In the rows, 128 means zero.
Named turns come first, each shown by rows before and after it. Which turns, in which order, take the first row of each pair that follows to the second? Write the first one first, as in the answered first pair.
Bupar:
[112 137 139 121 126 132 148 112 158 123 125 144] -> [104 139 113 115 119 138 124 114  99 143 128 123]
[130 147 146 126 131 129 184 110 167 119 140  95] -> [127 131 124 117 133 130 130 134  75 165 143  78]
[132 113 153  82 132 117 115 126 115 134 112 133] -> [125 129 149  82 126 124 142 108 142 113 113 126]
gavu:
[117 158  73 184  92 164 134 121 114  96 156  76] -> [102 153  87 119  67 165 107  82  74 112 129  97]
[115  93 136 134 147 120 169 132 162  99 105 137] -> [119  90 107 163 156 122 149 163 116 119 120 110]
[161  99 196 137 125  94 112 130 154 146 118 196] -> [172 101 172 187 142  94 117 168 150 148 141 168]
sor:
[130 124 156  80 124 123  97 112 123 142 110 161] -> [121 165  90 125 114 147 144 107 115 110 137  93]
[130 118 145 132 128 125 118 120 121 135 138 151] -> [123 135 123 136 121 138 129 110 106 129 144 129]
[137 122  95 108  80 142  79 104  99 134 113 129] -> [155 133  84 178 107 141 124 137 162 104 142 107]
Pairs:
Each pair is two turns apart.
[154  96 136 135 150  97  87 182 100 160 141 143] -> [154 102 172 116 145  93 121 152 174 129 127 173]
gavu, gavu
[114 145 113  93 108 138 124  99 112 126 108 123] -> [130 151  95 155 133 137 145 136 137 114 134  97]
gavu, gavu
[122 133 119 135 140 135 170 109 159 100 142 103] -> [143  97 136 147 164 116 116 160 123 146 144 121]
gavu, Bupar
[169  99 126 127 135 121  85 149  59 161 121  98] -> [147 115 150  59  99 130 111  76  97 130  91 128]
Bupar, sor
[140 134 105 162 127 119 139  99 157 131 140 145] -> [150 119 117 162 137 110 114 117 145 153 138 157]
Bupar, Bupar
[126 144 103  78 121 146 117  90  97 113 140  95] -> [141 152 100 131 144 142 150 116 153  88 157  83]
gavu, gavu
[128 122 132 125 124 142 111 140 108 138 145 110] -> [120 124 144 104 115 144 113 121 116 135 135 123]
Bupar, sor
[130 101 173 138 143 115  96 108 119 162 116 166] -> [122 144 118 193 141 136 156 105 142 118 146 105]
Bupar, gavu
[115 157 112 150 133 104 126 115 142 103 135  89] -> [132 128 144 154 151  88  95 144 146 126 132 116]
sor, gavu
[158 142 119 145 144 145 134 123 161  95 124 127] -> [144 142 123  99 122 151 119  91 131 104 107 138]
sor, Bupar
[131 107 160 158 135 124 130 144 125 135 133 132] -> [115 115 167 121 115 130 138 106 128 125 118 143]
sor, gavu
[136 150  85 197 150 139 163 157 152 107 166  78] -> [116 113 124  81 119 133  73 117  45 171 118 133]
Bupar, gavu
[105 134  94 131  94 128 141 106 127 128 141 148] -> [114 128  86 153 106 124 130 132 113 141 150 139]
Bupar, sor
[114 138 147 117 108 141 148  85 168  61 129 143] -> [135 131 111 193 141 135 136 154 140  80 163 102]
Bupar, sor
[112 129 135 117 135 123 126  99 121 119 143 110] -> [119 123 129 140 146 119 123 121 120 126 151 105]
sor, gavu
[132 118 165 133 144 109 111 152 144 142 122 159] -> [128 119 168 118 136 111 111 139 145 141 116 163]
sor, Bupar
[ 97 158 122 132 127 128 159 118 124 110 147 121] -> [114 133 157 141 147 110 143 146 150 123 145 151]
gavu, sor
[110 124 115 110 115 131 125 101  91 143 115 127] -> [108 134 100 126 113 136 142 100 100 131 122 112]
Bupar, sor
[145 110 149 125 133 125 128 122 152 127 105 157] -> [138 133 103 156 129 144 152 122 135 112 124 110]
gavu, Bupar
[176  89 146 181 173 109 134 192 147 135 134 117] -> [157 115 164 134 144 119 183 124 211  90 111 137]
gavu, Bupar
[126 129 149 109 146 121 107 116 124 139 114 115] -> [129 139 138 138 153 124 131 125 149 123 126 103]
Bupar, gavu
[129 157 139 110 133 146 166  96 130  93 129 164] -> [143 128 166 115 152 130 131 126 125 120 124 190]
Bupar, Bupar
[154 148  89 156 168 122 108 158 138 117 171  63] -> [131 145 147  48 128 120 108  73 168 106 120 131]
gavu, gavu
[100 160 109  99  90 147 172  68 158  87 105 114] -> [139 136  92 205 145 130 151 175 151 115 147  83]
sor, gavu
[137 127 112 155 135 139 126 157 111 145 139 109] -> [133 119 158 110 124 130 130 123 155 136 112 154]
gavu, Bupar
[144  92 157 133 159 127  75 166 110 157 139 149] -> [146 117 122 183 166 138 115 176 132 131 164 109]
sor, sor
[160 162 138 170 154 125 116 126 170 136 176 173] -> [154 170 130 169 149 130 129 116 175 126 179 167]
gavu, Bupar
[115 143  79 166 142 126 144 149  90 117 160  83] -> [112 155 105 152 134 126 185 116 160  81 149 102]
sor, Bupar
[128 131 121 112  99 158 129 123 108 106 118 122] -> [134 124 141 115 106 151 139 125 147  96 114 139]
Bupar, Bupar
[161 149 110 136 130 149 178 138 221  66 149 148] -> [177 128 132 147 150 133 152 172 224  85 150 167]
sor, gavu
[121 157  90 166 129 142 175 129 131 102 155  79] -> [147 121 140 182 158 115 154 168 176 118 152 122]
gavu, sor
[136 148 145 136 129 124 149 138 179 102 125 131] -> [123 138 126 100 114 132  98 135  82 143 115 120]
gavu, gavu
[127 132 130 173 158 113 143 149 163 111 157 157] -> [125 119 120 169 160 113 106 167 107 142 160 150]
Bupar, Bupar
[116 145  91 143 124 139 152 139  98 128 146  81] -> [117 153 104 142 124 139 177 128 144 107 142  91]
sor, Bupar
[152 109 136 136 125 126 162 148 175 137 158 145] -> [154 100 142 131 128 124 151 154 168 145 156 153]
Bupar, sor
[119 105 176 116 123 105 103 134  97 119 134 151] -> [120 134 141 169 130 116 151 142 128  84 159 110]
Bupar, gavu
[137 105 134 149 153 121 114 146 154 123 139 144] -> [125 123 124 144 141 132 141 120 171 101 140 134]
gavu, Bupar
[104 158 107 104 102 155 159  80 147 101 136 103] -> [138 112 173 124 144 119 129 135 201 124 131 158]
gavu, sor
[158 110 178 124 159 105 132 153 177 125 132 168] -> [149 103 151 107 149 112  84 162  83 166 132 149]
gavu, gavu
[151 133  95 128 132 129 173 137 125 123 141 103] -> [145 136 103 103 120 131 178 116 132 117 132 113]
sor, Bupar
[126 137 119 142 127 141 173  89 113  74 122 115] -> [149  93 143 157 154 118 106 149  74 127 125 137]
gavu, Bupar
[156 119 143 154 160  92 127 164 196 123 127 134] -> [126 162  67 150 127 126 148 128 130 109 139  68]
sor, sor
[105 128 127 115 113 134 155 104 152  89 114 135] -> [123  98 160 118 132 114 120 137 150 117 110 163]
Bupar, Bupar
[114 137 109 159 116 132 140 123 117 133 127  87] -> [112 117 136 121 108 124 107 113  99 155 107 118]
sor, sor
[119 145 135 149 138 134 146 119 159 114 116 152] -> [104 151 122 120 120 142 134  98 118 123 108 145]
Bupar, gavu
[115 157  72 147 109 149 158 104 107 110 143  75] -> [153  99 125 178 157 112  96 183 111 162 147 118]
sor, gavu
[152 119 118 195 138 139 147 157 158 110 161 125] -> [128 132 145 113 101 146 159  82 171  93 125 157]
sor, Bupar
[131 141 143 173 162 145 144 142 178 117 142 131] -> [137 118 164 160 169 135 110 157 157 146 134 153]
Bupar, sor
[133  90 172  82 146 103 107 137 132 154 104 161] -> [107 121 119  66 116 127 115 104  73 147 107 117]
gavu, sor
[114 134 105 141 104 135 163 132 161  98 120 110] -> [133 106 127 162 130 118 137 174 162 121 124 127]
sor, gavu
[134  75 198  70 139 131  27 124 141 121 117 205] -> [125 157  89 189 140 172 153 128 201  31 178  87]
Bupar, gavu
[146 107 116 147 164 117  95 181 138 140 127 139] -> [136 104 144 100 145 114  97 141 160 132 103 173]
gavu, gavu
[118 123 196  93 137  97  82 137 120 156 120 124] -> [130 120 188 130 156  95  86 168 130 154 136 112]
sor, Bupar
[164 105 157 167 177 115 117 166 173 141 144 134] -> [122 153  76 130 124 156 129 107  78 131 145  69]
Bupar, gavu
[123 134 135 118 137 122 109 128 136 134 122 128] -> [123 144 125 132 137 127 121 129 144 125 127 114]
Bupar, gavu
[114 140  95 177 134 135 172 135 167 104 145  94] -> [135  90 156 164 159 106 120 171 174 144 129 151]
sor, gavu
[134  91 126 113 140 118  83 138 100 144 123 160] -> [110 131  85 102 112 142 125  91  95 111 125 126]
gavu, sor
[143 143 105 154 115 156 144 134 122  99 144 102] -> [155 128 136 159 130 143 142 148 162 100 139 130]
Bupar, Bupar
[116 126 140 127 115 132 155 117 144 122 114 147] -> [117 124 114 141 118 135 133 138  96 143 125 123]
gavu, gavu
[142 118 100 163 106  94 125 147 135  91 148 114] -> [145 112 101 164 109  91 115 156 129  97 147 118]
gavu, sor
[130 149 148 132 133 128 131  89 158  98 128 134] -> [144 121 163 136 150 114  89 123 133 132 125 150]
gavu, sor
[136 150  93 116 168 131 141 125 122 114 147  69] -> [150 136 123 128 183 117 147 140 170 109 146  93]
gavu, sor
[106 163  66 199 131 152 187 142 152 101 184  33] -> [102  86 161  48 110 118  48 118  50 198 114 145]
Bupar, gavu
[130 105 162  98 122 113 101 130 112 153 101 151] -> [147 111 143 166 149 109 125 175 144 141 131 123]
gavu, gavu
[100 189  72 148 103 154 176  80 131 103 130  68] -> [126 108 187  74 122 106  75 103 128 174  82 185]
Bupar, gavu
[103 169  79  98 105 139 169  67 107 121 127 110] -> [133 113 109 115 142 111  87 145  56 190 129 137]
gavu, Bupar
[121 147 122 169 129 136 139 149 119 127 130  78] -> [130 114 184 126 132 114 109 143 143 143 104 139]
gavu, Bupar
[ 96 116 132  94 117 135  92 111  66 147 122 124] -> [131 108 159 172 162 116 130 165 171 123 144 135]
Bupar, gavu
[109 164  74 142 137 164 154 120 131 138 138  81] -> [130 106 148 111 161 131  86 152 130 188 115 154]
gavu, Bupar
[121 123  96 137 111 124 151  40  98 141 135 100] -> [151  79 167 140 142  90 120  78 149 161 125 161]
Bupar, gavu
[123 135 124 110  96 128 141 102 116 109 125  99] -> [137 121 159 117 112 114 144 114 161 106 122 128]
Bupar, Bupar
[127 108 180  91 129 114 106 106 145 132 105 177] -> [117 150 133 135 121 135 172  91 179  84 128 128]
Bupar, sor
[114 168 124 154 123 155 180  98 176 100 129 127] -> [105 143 153  80 103 148 121  76 115 142  99 163]
Bupar, gavu
[118 108 111  88 116 132 147 110 143 123  87 139] -> [128 109  77 141 137 134 142 154 116 134 114 102]
gavu, gavu
[131 133 147  80 103 135 140  82 157 111 100 166] -> [134 159  85 158 118 150 171 119 145  96 140  97]
sor, gavu
[106 149 134  76  98 129 114  85  86 123 107 127] -> [111 152 155  83 103 124 140  78 147 101 106 145]
Bupar, Bupar
[129 122 129 123 146 135 132 113 148 135 126 158] -> [130 119 110 134 148 138 118 129 110 150 134 140]
gavu, gavu
[111 136 131 175 144 128 157 146 171  94 115 172] -> [119 111 133 172 154 117 104 178 111 138 116 177]
Bupar, Bupar
[130 123 161 110 115  94 129 156 139 121 121 171] -> [128 120 156 104 114  96 114 160 113 133 121 167]
sor, Bupar
[120 150 122 127 100 124  95 119  69 147 154 165] -> [112 175 118 130  89 132 147  87 123 104 154 159]
gavu, sor
[150 102 126 152 173 117 101 198 114 148 151 129] -> [138 125  88 159 160 133 118 185  90 138 160  95]
sor, sor
[155 131 174  89 118 103 123 112 111 143 112 187] -> [157 169 125 160 126 122 190 121 157  96 146 131]
Bupar, gavu
[117 123 137 106 126 120 126 115 133 125 102 138] -> [120 130 127 131 134 123 146 123 156 109 113 126]
Bupar, gavu
[133 157  76 163 137 140 136 143  94 135 157  95] -> [143 115 167  95 138 111  99 126 138 154 116 187]
gavu, Bupar
[131 144 101 192 155 135 156 150 161 107 163  95] -> [143  95 152 153 167 113  81 174 118 164 140 150]
Bupar, sor
[118 115 128 131 137 135 146 107 156 129 109 142] -> [121 120 114 149 140 137 150 117 151 125 118 127]
sor, gavu
[131 119 176 103 129 111 150 102 195 111 105 162] -> [118 106 155  71 117 115  90 105  86 161  98 148]
sor, Bupar
[131  98 149 121 149 101 100 148 126 143 129 154] -> [115 124 145  97 126 111 139  99 158 111 119 152]
Bupar, sor
[121 138 152  89 112 131 149  86 168 112 110 160] -> [132 135  88 152 132 136 113 154  74 151 146  97]
gavu, gavu
[145  99 155 147 148 106 103 166 136 151 134 147] -> [124 125 101 139 123 129 108 142  73 150 140 100]
Bupar, Bupar
[133 132 106 159 145 136 130 156 102 131 140 104] -> [126 124 117 125 135 136 106 143  76 146 126 119]
sor, sor
[143 101 154 149 162 122 103 175 139 130 130 154] -> [122 124 102 141 139 144 101 157  67 136 136 110]
Bupar, Bupar
[136 138  84 194 123 136 150 143 140  92 135 100] -> [151 117 118 199 140 122 137 163 167 103 132 130]
Bupar, Bupar
[143 126 159 175 167 116 157 152 166  84 132 155] -> [140 110 136 163 165 120  96 174  65 135 133 140]
gavu, sor
[106 166 120  77  83 146 149  57 103 104 114 145] -> [136 163  73 193 132 143 149 151  91 115 166  88]
sor, gavu
[162 105 137 108 176  88 105 153 119 183 147 153] -> [165 109 152 111 178  86 125 148 162 166 146 162]
gavu, gavu
[132 119 169 137 139 110 130 142 155 134 131 150] -> [115 141 154 111 116 124 153 102 156 114 125 139]
sor, gavu
[106 152  88 120 115 139 113 115  76 138 133  97] -> [124 127 107 140 139 122  85 154  78 160 137 111]
sor, gavu
[148 110 150 113 134 116 110 150  98 155 112 146] -> [131 135 144  89 112 129 155 101 135 118 102 145]
Bupar, sor
[144 139  84 179 106 137 153 129 138 149 142 112] -> [133 146  99 145  88 141 169  92 162 132 126 130]
sor, Bupar
[136 141 126 160 123 148 102 122 124 155 132 117] -> [131 135 142 134 115 147  96 108 124 157 121 133]
Bupar, sor
[112 144 117  87 105 135 128  93 107 121 104 113] -> [122 135 148  95 117 127 142  98 161 106 101 140]
Bupar, Bupar
[141 137 154 127 124 108 163 142 166 108 104 137] -> [127 157 118 126 109 126 174 125 133 101 110 104]
sor, sor
[101 153  93  97 104 145 134  93  77 126 117  97] -> [117 162  97 153 128 141 180 116 156  92 137  90]
gavu, gavu
[163 140 102 140 155 128 122 174 109 138 158 108] -> [154 138 100 111 144 132 106 158  79 148 148 112]
sor, sor
[137 135 110 171 145 149 125  99 132  94 116 126] -> [148 119 130 175 158 138 108 121 138 108 114 141]
gavu, sor
[ 91 172 137  79  94 155 154  67 153 111 115 119] -> [ 99 155 100 106 110 154  97 120  53 164 134  85]
sor, Bupar
[141 119 126 154 155 137 127 162 125 156 134 130] -> [126 118 151  99 133 137 125 120 130 152 108 162]
sor, gavu
[137 149 122 151 136 132 159 121 158  96 126 116] -> [153 118 150 153 153 114 121 153 150 126 123 143]
Bupar, Bupar
[135 138 132  76  81 137 142  85 104 122 119 119] -> [157 111 179  90 106 115 136 114 158 127 115 159]
sor, sor
[114 131 119  98 116 131 130 110 136 118 116 142] -> [124 126 129 117 128 126 136 124 164 114 121 147]
Bupar, gavu
[145 114 157 136 141 119 122 142 150 143 116 137] -> [141 112 151 126 134 121 104 141 119 156 114 133]
gavu, gavu
[148 135 148 109 113 103 105 126 155 121 102 123] -> [144 153 109 136 111 114 120 130 138 113 118  85]
gavu, Bupar
[132  93 123 139 143 117 108 147 142 131 160 137] -> [119 113  92 134 128 132 116 127 115 123 164 108]
Bupar, gavu
[144 143 114 177 160 125 124 172 172 115 151 125] -> [143 133 149 147 155 116 122 153 197 113 131 161]
gavu, Bupar
[109  96 136 115 135 126 119 129 133 136 120 157] -> [102 117 120 121 127 135 151 112 152 111 125 141]
Bupar, sor
[134 108 148  89 136 120 108 126 107 142 117 160] -> [152 115 128 155 161 118 132 166 134 129 145 132]
gavu, gavu
[130 110 155  95 118 126 124 111 125 150 112 135] -> [136 129 138 142 131 131 163 125 169 122 132 112]
Bupar, gavu
[117 122 144 129 134 130 111 154 108 164 141 111] -> [120 122 144 140 140 128 117 161 123 158 146 112]
sor, sor
[144 122 137  85 128 134  79  96  81 144 110 134] -> [130 152 119  85 112 149 124  62 112 109 113 115]
Bupar, Bupar
[136 143 161 117 172 103  92 178 107 144 118 147] -> [111 189 139  98 140 128 159 112 154  89 112 129]
gavu, Bupar
[134 105 133 137 154 127 135 156 157 135  95 165] -> [115 128 121 108 130 140 155 112 158 116  87 157]
sor, gavu
[140 101 154 162 168 114 104 189 115 155 152 115] -> [116 133 103 156 143 138 124 158  73 140 159  69]
Bupar, gavu
[127 121 131 125 126 132 105 140 102 151 125 136] -> [135 121 137 150 139 127 118 156 131 143 132 138]
sor, sor
[124 106 135 173 157 121  96 138 134 157 140 115] -> [111 124 155 135 135 129 129  86 181 125 124 133]
gavu, Bupar
[126 131 130 138 132 133 163 138 184 118 115 128] -> [114 121 113  97 115 139 113 130  89 158 104 119]
gavu, gavu
[142 108 120 151 135 136 100 163 113 115 132 141] -> [130 121 137 118 116 141 129 121 151  87 117 160]
gavu, Bupar
[104 140 118 104 113 137 142 101 100 109 131  96] -> [121 109 141 107 132 121 101 138  79 143 129 117]
gavu, Bupar
[152  97 148 175 164 115  97 185 139 138 130 125] -> [125 131  88 155 131 143 106 149  69 134 134  76]
gavu, sor
[ 85 124 105 119 137 128  75 179  81 154 140 103] -> [ 70 133 149  56 110 129 108 110 151 119 108 150]
gavu, Bupar
[138 162 114 159 137 125 162 127 126 110 146  97] -> [157 124 160 152 157 101 119 156 130 139 137 141]
sor, gavu
[ 91 106 115  73 101 172 101 137  76 155 134 145] -> [127  95 144 155 148 152 141 191 185 129 159 159]
Bupar, gavu
[109 143  97 104 118 146 162  94 141 101 127 112] -> [110 142  78 117 121 150 147 112 108 115 137  95]
gavu, gavu
[ 93 126 120  94 102 133 136  93 153 129 124 138] -> [105 117 138 110 118 125 139 112 183 125 127 150]
Bupar, gavu
[101 167  99 125  96 153 119 150  61 141 130 106] -> [136 122 170 144 136 119 100 197 132 153 124 167]
Bupar, gavu
[135 102 163 122 117  81 111 159 120 124 170 143] -> [113 127 123 108  96 102 120 132  77 117 173 110]
gavu, sor
[150  93 194  39 103 101  91 100 127 128  78 183] -> [131 112 146  29  83 119  85  83  60 138  83 143]
Bupar, Bupar
[126 129 101 120 109 146 126 118 136 101 124 124] -> [136 121  96 139 121 140 113 145 121 114 132 117]
Bupar, sor
[151 120 137 169 158 111 148 166 167 121 128 129] -> [139 115 167 109 136 110 141 122 173 121 101 164]
sor, gavu
[111 142  90 104  91 152 112 133  73 119 138 127] -> [126 151 106 145 109 146 163 142 168  78 149 136]
gavu, gavu
[131 126 145 100 117 134 111 118 118 144 128 145] -> [144 130 129 153 138 134 128 152 138 135 151 123]
gavu, gavu
[136 116  93 132 150 128 192  85 163 118 142  98] -> [162  72 135 145 180 101 146 134 165 154 140 135]
gavu, sor
[132 166 123 137 127 143 163 128 157 124 136 103] -> [119 160 122  94 108 145 134 108 105 148 121 112]
gavu, gavu
[125 138 127 145 140 119 122 127 139 112 147 114] -> [129 124 140 135 143 114 101 133 126 128 144 127]
Bupar, sor
[118 143  88 134 117 148 129 132  68 130 138  86] -> [129 151  99 170 135 144 166 144 136 102 150  88]
sor, Bupar
[133 112 140  86 141 130 115  68 125 117 102 127] -> [137 109 147  86 146 127 111  73 130 121 101 134]
Bupar, Bupar
